M: several groups of rows, each row roughly a mix of its group's hidden directions; some rows fit no group:
M (81 x 11):
[[-18 -37 -11   3 -23  34  27  23  24  13   8]
 [ 28 -10  30   9 -20  15 -21  30  25   1 -33]
 [-46  -6   7   8 -34  22  14  32  12   6  16]
 [ 17  35  33  32  -4 -14 -12 -36  -7 -10 -14]
 [-37  17 -33  21  13   0  14  14   3 -35  24]
 [ -4  11  10  -2  -8 -27  12 -33 -21  -7 -53]
 [ 31   9  11  -1  -1  -5 -33  18  12 -31 -43]
 [ 12  -7   2  -5 -12   1  43  26  15 -44  24]
 [-38 -23   6 -18  -1   1  31 -17 -40 -11  14]
 [ 27 -10 -17 -12  -7  11  29   7  -9 -15  54]
 [  6 -47 -33 -12   5  10  32  18  15   5  17]
 [ 35   7   4 -31  -7  16 -13 -10 -38  21  30]
 [ -6 -27   9 -11 -18 -31   8 -23  10  27 -44]
 [ -3 -23  25  -1 -52  19   1  12  14  26  19]
 [-38 -24  -8  11 -31  26  24  14   4  15  26]
 [-22 -23  10  -7 -44  25  -8  14  33  12  20]
 [ 32 -39 -34  34  -4   4   5   4 -11  19  13]
 [ -7 -32 -48 -15  29  -3  -6   3  24 -21   0]
 [ 12 -25  18  -7 -11  -1 -30  -5  22  53   3]
 [ -4   5 -35  19  43 -15  20  -3   2  38  -2]
 [ 39  12 -25  35   3   9 -14  21  25   0 -27]
 [-15   4  25 -16 -34 -37 -15 -22   3  28 -20]
 [ 19  -8 -35  40  21  -2  23   9 -32  -5 -15]
 [-10  24 -30  45  13  10  29  25  -4   8  -8]
 [-20 -30  -7   5 -39  28   5   9  24  21  28]
 [ 16 -38  -5 -38   3  25   5  38   8  14   3]
 [-19  24  10 -33  36 -12  -9 -21   0  30 -25]
 [ 28 -31  16 -13  -5  10 -23   0  15  49   6]
 [ -8 -11 -17  30 -11  18  18  29 -11 -43  24]
 [-12  13  25 -14 -30  -2  10 -30 -11  35  35]
 [ -9  29 -24  44  18  -3  25  24  -6  22   8]
 [ 30 -21 -11 -22  20  34 -19   4 -20  36   4]
 [  3  23 -40  35  12  22  23   2  23  22  -1]
 [ 33 -14 -26  10   0  -5  -5 -13  17 -45  30]
 [ -8  37  -7  20  22 -10  19 -13 -41 -26  13]
 [ 11   1  19   1   0 -32 -22   8   2  39  44]
 [  6 -35  19 -27  -5   3   6  27  22  11 -42]
 [ -9   1  45 -14 -16  26 -13  25  23  22 -23]
 [ 44  -5   1 -12  12  -7 -25 -14  -1 -30 -39]
 [-28 -22 -23   0 -11  -9  -7  11  30  27  42]
 [-22  31 -22  26  19  12  35  14 -13 -14 -25]
 [ 25   2 -43  42  17  12  19   7  -6   1 -20]
 [ 11  31  30 -12  27 -44 -22   3 -16   1   2]
 [ 26  29  26 -18  -1 -15 -11 -47   6   9  18]
 [-17  20  11 -31   4 -11   4 -44  -5  29  28]
 [ 26  10   0  -7  20  -6  -9  -7 -13 -40 -49]
 [-32   3  40 -42 -15   0 -10  -2   0 -28 -10]
 [ 11  19  18 -37 -37 -16  -5 -12 -26  11  29]
 [  9   2  -4 -16  22  12   3  -8 -37  -4 -56]
 [ 26  29  34 -10  17  13 -22  -5  27 -34  -5]
 [-45 -23 -18 -23 -21 -26  12  16  21  10  -4]
 [-47 -12 -18  11   5  17  21  38 -20  -2  -7]
 [ 42 -10  21 -35 -12  10 -12 -10 -23  32   3]
 [ -8  33  32  -7 -32 -28 -26 -23  -8  15   8]
 [-28 -10  -2   9  -8  -4  19   3  -8  38  51]
 [ -3 -24 -17   3  12  -8  -9  28   2  25 -55]
 [-20  33   2  -8  20  -9  14 -22  10  37  36]
 [  5 -13 -26 -19  26  15   3 -11 -38  12 -41]
 [ 21  -6  -8 -17  -5 -34  -9 -41   0  43  -4]
 [ 23  17  22 -20   9 -22 -20 -28   8  36 -28]
 [ 52 -29 -22  18   9  -7 -13  -3 -17 -12 -21]
 [ 35  20  19  -2   2  13 -33 -25 -28  27  14]
 [  9   4 -18  25  35  37   3  25   4 -27  22]
 [ 11  24 -23  27  29 -14  15  -6  -2  39  26]
 [-27  34  -5  11  12 -12 -14 -24 -28  -8 -40]
 [-18  31  55  -9 -18  20   3   1  -4  19   6]
 [-13 -35  -1 -13 -42  10   5  -1  16  29  31]
 [ 24 -25  18  -7 -17  11 -25  21  39  12 -29]
 [-14 -29  -9   6 -25 -25  29   4  39   1  27]
 [  4 -10   6 -13   2  28 -11  10  41 -43  26]
 [ -9 -21  -4  16   2  13  -3  49   2   4 -46]
 [ -7  37  10  12  10  -1  11   1 -19 -49 -31]
 [ 43   9  19 -23  -9   1  11 -25 -41  -4 -16]
 [ 11  23  35  -1 -33 -28 -18 -33  -5  18  10]
 [ -2  16  16  13  20  27  -5  36   8 -45 -18]
 [ -2  26  15  30  14  15   6  33 -21 -35 -22]
 [  3  30  -2   3  10 -32  11 -38 -38  22   3]
 [-37  17 -20 -16  -8 -13 -30 -14 -21  33  17]
 [ -6 -19  25 -13   8 -38  -2  -1 -48   1  24]
 [  6  15  15 -28   9 -23 -12 -35   2  45 -16]
 [-20   0  38 -51  -6  -7 -13 -24   0 -15   4]]

which group is each row in? (one row of each group first):
[ 16 -15 -20 -27  29  36   9  25 -26  -8 -20] -> J
[  1   8 -41  22  28 -25  14  -9 -35 -20  -3] -> L
[  2  39  -2 -14  42 -11  13 -29 -14 -15 -22] -> Q

[ 11  -2 -43  37   3  30  22   8   6  -6 -26] -> Q
[-17  -1   4 -17  -5 -18   2 -15 -14  61 -20] -> L
[-19 -14 -26 -16  39  16  -7  19  26 -35  -5] -> L
[ 19 -46 -45   2   0 -20  -9   3  15   9 -16] -> L
[-23   2 -20  14 -15 -15  24   8  20 -23  49] -> J
[-28  -9   6 -11 -33  13  17 -11  -3  17  50] -> L
[ 17   3   3   2  14 -22 -15   3  -5  31 -58] -> L
[ -6   4  34 -29 -16   0 -11 -16  14  51  -8] -> L
[ 42  -9 -34  26  13  10   1  -1  -3 -17 -37] -> Q
